One vector is turned by the same rotation once a tick. Each row is the vector after some number of ticks, and that number follows the row.
The counts run from 0 to 590.
[166 132 175 142 186  82 106 132 123 128 144  64 132 130 190  95 141 140
 124 155 153 135 114 154 141 150 137  85 186 148  99  90 142 163 141 126
 173 106 136 112 145 109 121 104 110 168 134 116 132 112 125 146 114 127
 132 113 148 126 152 150 175  99 163 127 151  86 133 121 120 165]  267
[126 120 148 141 157 121  69 154 107 111 151 128 136 152 207 137 103 105
 105 136 155 115 130 129 122 136  90  89 190 124 115  92 140 129 108 188
 159 123 116  67 149 129 122 123 112 108 100 100 141 127  96 102  99 155
 162 134 147 163 163 141 161 108 106 126 116  94 149 133 115 106]  205
[119 108 176 167 139 104 100 154 131  97 131 151 160 142 185 154 134 117
 117 145  97 117 129 125 107 121  96 116 183 116 135  85 124 153 108 167
 162 109 103  61 116 144 134 135 106  90 103  82 129 107 129 109 105 139
 117 126 136 175 176 120 161  96 115 150 124 100 149 105 127  85]  2
[111  97 163 124 107 136 151 139  96 105 106 185  97 125 139 120  99 140
 167 161  72 141 173 129 123 129 155 146 143  93 139 139 143  74 134 132
 123 107 124 102 118  91 171 118  65 110 115 112 132  83 148 153 116 101
  97 103 127 156  99 133 120 108 145 119  56  97 163 118 134 142]  113
[116 138 170 153 117 151 115 156  88  87 123 105 111 148 164  99 119 121
 163 145 102 154 128 148 113 142 113 118 146  93 139 129 140  68 119 133
 112 106 131  79 138 116 186 123  70 120 119 131 164  84 123 135 137 110
 161  71 150 152 142 149 133  90 146 137  94  63 147 118 123 157]  334
[ 68  75 107 119  95 154  74 158  87 113 141 181 160 173 142 106 116 111
 111 122 136 141 144  95 124 136 148 111 168 147 125 151 141 112 138 169
 128  95 145  74 137  99 142 150 159  94 109  84 130 152 124 122 103 117
 145 109 140 135 117 153 120 135 106 114 120 140 172 139 162 120]  421
[122 106 133 111  90 156  83 143  69 112 123 188 114 189 152  81  95 102
 126 143 147 109 123 102 133 155 155 111 163 100 117 141 135  83 145 168
 123 116 152  69 153 130 159 156 100 109 126 119 162 136 152 120 122  95
 158 120 135 133 100 148 131 124 143 112  89 122 164 135 144 155]  521
[ 89  85 150 150 151  93 107 139 144 127 136 134 159 131 193 143 140 107
 125 125 119 127 176 118 123 104 116  95 187 139 122  82 141 156 116 147
 189 110 115  89 145  84 111 120 148 124 110  78 111 144 106 130  69 155
  98 126 123 169 146 141 161 113 118 144 151 133 157 128 137 107]  425
[115  69 107  90 101 141 101 132  89 160 119 191 130 167 139  66  97 121
 119 139 155  99 153 114 148 153 191 123 177 140 105 148 147 110 160 150
 153 117 157 108 151  96 118 136 136 123 127 102 125 149 131 134 107 102
 117 121 128 119  85 155 144 149 129  92  87 154 178 153 135 156]  97
[111 135 184 118 166 110 123 162 133 136 122  97 110  93 169 123 129 132
 161 162  79 148 160 169 119 140 127 137 170  98 132 100 128 106 114 107
 140 114  90 113 104 127 120 119  82 124 133 104 132 102  98 165 100  98
 113  75 143 137 157 129 184  93 110 136 110  80 147 119  82 127]  150
[121  82 123 119 134 102 111 111 132 149 133 147 121 159 187 103 126  99
 117 143 150 131 155 118 154 121 162  98 195 140 110 105 157 128 159 123
 170 115 148 131 165  65 126 123 151 157 139  97 109 161 124 156  99 111
 108 125 119 129 102 172 154 144 162 117 154 162 153 132 167 179]  239
[107 136 144 113 134 122  91 144 122 165 123 119 156 165 198  99 119  66
 147 132 153 120 135 126 117 148 135 100 193 108  95 106 131  91 126 134
 154 128 151  67 148 110  92 160 132 140 104 109 150 168 102 111  79  97
 117  88 145 143 146 160 171 118 125 137 140 142 161 139 108 122]  483
[109 131 141 130 138 117  73 156  83 122 131 112 190 159 173  96 131 115
 140 127 147 127 107 109 114 168 155 104 162 138  94 123 143 138 116 152
 147  99 168  59 118 117 103 143 167 127  91 104 153 163 120 105 100  95
 134  91 152 122 149 163 171 126 130 134 149 142 160 139 138 103]  162
[ 98 127 137 111 162 117 116 146 123 154 150  84  92 133 184 105 123 109
 149 147 138 160 147 157 133 134 148  99 187 124 116  93 144  93 139 105
 153  96 136 143 156  75 121 117 124 167 131 124 137 131  83 163  99 108
 146  75 145 120 133 170 151 116 155 126 137 101 151 140 128 189]  92
[125 106 164 129 155  79 116 132 133 158 123 155 151  99 184 154 128 131
 126 146 105 106 184 134 129 116 132 115 192 129 121  89 136 161 116 154
 169 118  93 101 121 117  75 114 123 129  98  84 112 131 105 140  74 130
  63 132 121 157 142 133 190 115 109 134 112 128 146 122 110  91]  427
[109 112 169 170 105 122 126 137 114  92 125 113 135 174 192 110 142  85
 156 145  96 161 124 119 113 123 124 109 155  95 134 118 158  91 124 121
 156 113 164  64 157  93 186 145  96 123 124 110 145 117 151 110 132 107
 133  98 150 163 140 167 124  97 170 161 136 112 151 100 165 161]  582
[ 80 110 152 149 105 148 104 142  97 110 135  90 154 172 182  89 135  96
 156 121 127 158 129 122 111 121 138  89 154 121 121 141 159  64 138 113
 156 105 155  75 170  61 173 126 126 138 120 128 150 131 123 122 116 116
 158  79 164 144 133 169 117 110 144 142 131 108 154 139 141 163]  480
[155 102 189 164 132 117 129 107  90 106 105 121 162 106 170  84 109 178
 134 123 116 117 132 133 133 129 139  96 142 145  97 159 149 132 127 127
 157 121 140  51 132 103 136  86 102 129 112 142 142  80 148 128 131 157
 109 114 148 177 134 129 146  97 142 104  73  62 143 117  92 127]  84
[ 78  75 133 155 138 105 103 149 138 120 145 131 170 147 191 140 142 112
 104 118 119 146 156 112 125 102 110  91 181 149 130  98 161 152 124 150
 183  91 116  85 143  77 119 121 162 114 117  69 110 144 107 113  82 143
 115 125 138 153 140 147 136 120 114 141 159 137 156 140 154 118]  424
[ 65  75 116 116 133 116  98 163 139 140 153 157 116 138 143 117 145 112
 121 150 105 160 178 125 132 115 158 142 191 134 147 100 136 125 145 109
 149  90 109 148 124  87 126 153 148 124 143  72 108 139 103 156  86  80
 102  92 127 107 129 156 145 137 122 130 153 145 154 150 170 146]  34
[124  76 150 129 146 100 127 152  88 107 115 163 137  72 115 117 120 202
 116 140  74 145 173 146 145 146 186 142 150 161 123 142 135 180 135 133
 137  80 111 131 103 110 133  89 120 134 110  94 123  87 142 167 119 117
 100 118 120 120 105 117 159 124 133  98  85  98 159 125 137 132]  431
[ 90 116 153 146 116 140 102 143 107 118 125  99 145 178 198 105 124  74
 150 124 139 143 135 114 109 125 128  91 164 109 119 115 150  66 120 124
 156 111 161  68 159  77 152 144 121 128 116 129 157 147 106 114 105 117
 142  89 153 156 138 167 132 110 141 155 137 122 143 133 126 146]  481
[133  75 166 170 109  98 125 125  99  77 111 152 183 130 143 108 148 175
 131 135  99 130 134 105 126 138 161 110 128 147 126 150 156 168 128 143
 148  85 149  74 120  90 168 106 134 120 106  99 123  97 175 116 129 126
  97 135 131 166 118 133 136 117 161 118 127 118 168 103 170 125]  506
[ 80  96 149 121 125 111 106 151 138 139 120 180 123 153 178 153 125  73
 149 159  89 125 168 121 120 115 121 142 191  89 147  84 128 101 120 149
 149 116 110  97 125 105 126 157 111 107 120  71 130 149 120 128  78  93
  85 112 128 142 135 147 155 121 123 153 135 155 162 125 152 112]  178
[108  92 155 146  84 145 141 110  88 124 111 126 139 146 162  72 113 121
 153 122 124 139 137 114 131 120 158 107 134 122 103 165 162  81 157 106
 151 119 166  70 151  55 171 115 107 137 132 138 143 114 151 142 126 120
 125  96 142 162  97 163 113 114 162 127  97 103 159 128 126 175]  157
[127 156 144 113 179 109  78 176  89 136 148  81 127 118 158  96 122 145
 130 145 138 139 120 165 137 179 152 111 180 140  99 100 126 128 126 129
 130  94 130 127 122 139  88 123 126 144 116 124 151 128  90 135 103  95
 161  72 149 100 157 155 193 112 115 118 135 101 145 144 104 127]  411
[111  69 158 177 112 121 104 131 118  79 136 162 162 157 174 137 140 121
 104 130 109 128 140  98 126 106  98  92 169 123 150 111 151 151 128 159
 171 105 125  56 144 103 156 127 120  85 121  72 121 108 146 111 112 158
 127 145 141 184 138 121 120 112 121 132 123 100 154 120 142 116]  0
[124  53 137 128 134  82 115 123 127 143 136 157 167 111 147  88 137 158
  81 132 129 123 165 127 162 119 166 114 183 180 110 117 145 196 161 125
 175 102 122 105 126  95 110 108 151 114 145  81 102 115 133 147 104 136
  86 139 130 139 126 122 162 127 109 103 129 124 161 146 119 131]  284
[125  76 165 143 101 116 137 117 111 118 101 206 167 131 146 115 114 152
 137 138  93  97 164 110 130 129 170 143 148 125 112 154 132 133 127 149
 150 118 128  46 109 110 120 116 109 108 116 101 127 122 163 122 105 119
  64 128 119 160  99 122 143 119 136 116  70 136 163 117 115  99]  40
[117  88 163 152 126 117 147 145  90  81 128 150 120  95 130 126 125 186
 137 140  75 159 169 142 136 117 156 121 122 141 144 154 150 131 135 127
 133  82 113 120 123  80 161  79  97 123 103  98 127  73 137 163 127 141
 120 104 121 139 107 131 116 110 150 110  88  74 159 112 153 147]  433
[133 129 162 150 123 112  81 163  95  96 123 117 173 161 166  94 136 120
 135 142 112 122  96 121 107 173 137 123 155 129 121 119 130 135 111 142
 149 107 158  42 115 148 135 159 134 113 113 102 163 134 148  84 122  82
 123  95 159 133 175 135 167 103 135 142 147 114 155 105 134 115]  263
